The same turns and mirrors carry the whole set onto itself and the rows of a family onto each other. Which other rows belong to the same family as each row named below? List them in the order they appear above.
These 18 rows form 3 families of 6 rows each.
M: |  0.557 |  0.171 |  0.435 | -1.163 |  1.874 |  1.232 |  0.417 |  0.521 | -1.855 |
T: |  0.825 |  3.502 | -1.916 |  3.121 |  0.404 |  3.655 |  0.343 |  1.952 |  0.396 |
S: |  0.452 |  2.225 | -1.750 |  3.245 |  1.747 |  3.117 |  0.189 |  1.422 | -1.915 |
C: |  0.053 |  2.396 |  0.700 | -0.811 | -1.395 |  1.261 |  1.090 |  2.304 |  0.874 |
U: | -1.513 |  1.707 |  0.512 |  0.938 |  2.117 |  4.244 |  2.121 |  3.994 |  0.801 |
Z: | -1.014 |  0.896 |  0.007 |  0.130 |  3.494 |  4.227 |  1.610 |  2.623 |  0.519 |
F: |  1.552 |  2.731 | -1.491 |  2.389 | -0.161 |  1.658 | -0.306 |  0.715 | -1.251 |
E: | -1.488 |  0.396 |  0.308 |  1.129 |  3.211 |  2.851 |  1.834 |  2.899 | -1.682 |
X: |  0.966 |  2.162 | -1.862 |  2.820 |  0.826 |  2.096 | -0.044 |  0.639 | -2.234 |
G: |  1.122 |  3.235 | -1.740 |  2.518 | -0.597 |  2.578 | -0.008 |  1.307 |  0.132 |
J: | -0.574 |  0.527 |  0.869 | -0.034 |  1.739 |  1.039 |  0.883 |  1.657 | -2.692 |
A: |  0.767 |  2.096 |  0.468 | -1.252 | -0.037 |  2.224 |  0.730 |  2.008 |  2.237 |
H: | -0.621 |  2.505 |  0.517 |  0.035 | -0.022 |  3.078 |  1.747 |  3.500 |  1.906 |
N: |  0.242 |  2.900 | -1.890 |  3.425 |  1.372 |  3.872 |  0.523 |  1.951 | -0.567 |
D: | -0.449 |  1.967 |  0.074 | -0.477 |  1.676 |  3.974 |  1.465 |  2.776 |  2.382 |
V: |  1.070 |  1.352 |  0.435 | -1.653 |  0.005 |  1.000 |  0.450 |  0.660 |  0.245 |
L: | -0.409 |  0.333 |  0.166 | -0.148 |  3.850 |  2.786 |  1.026 |  1.442 | -1.421 |
B: |  0.314 |  1.382 |  0.956 | -0.564 | -0.365 |  0.119 |  0.645 |  1.478 | -1.526 |

Which other rows belong to the same family as D? M, Z, A, V, L
Which other rows belong to the same family as F? T, S, X, G, N

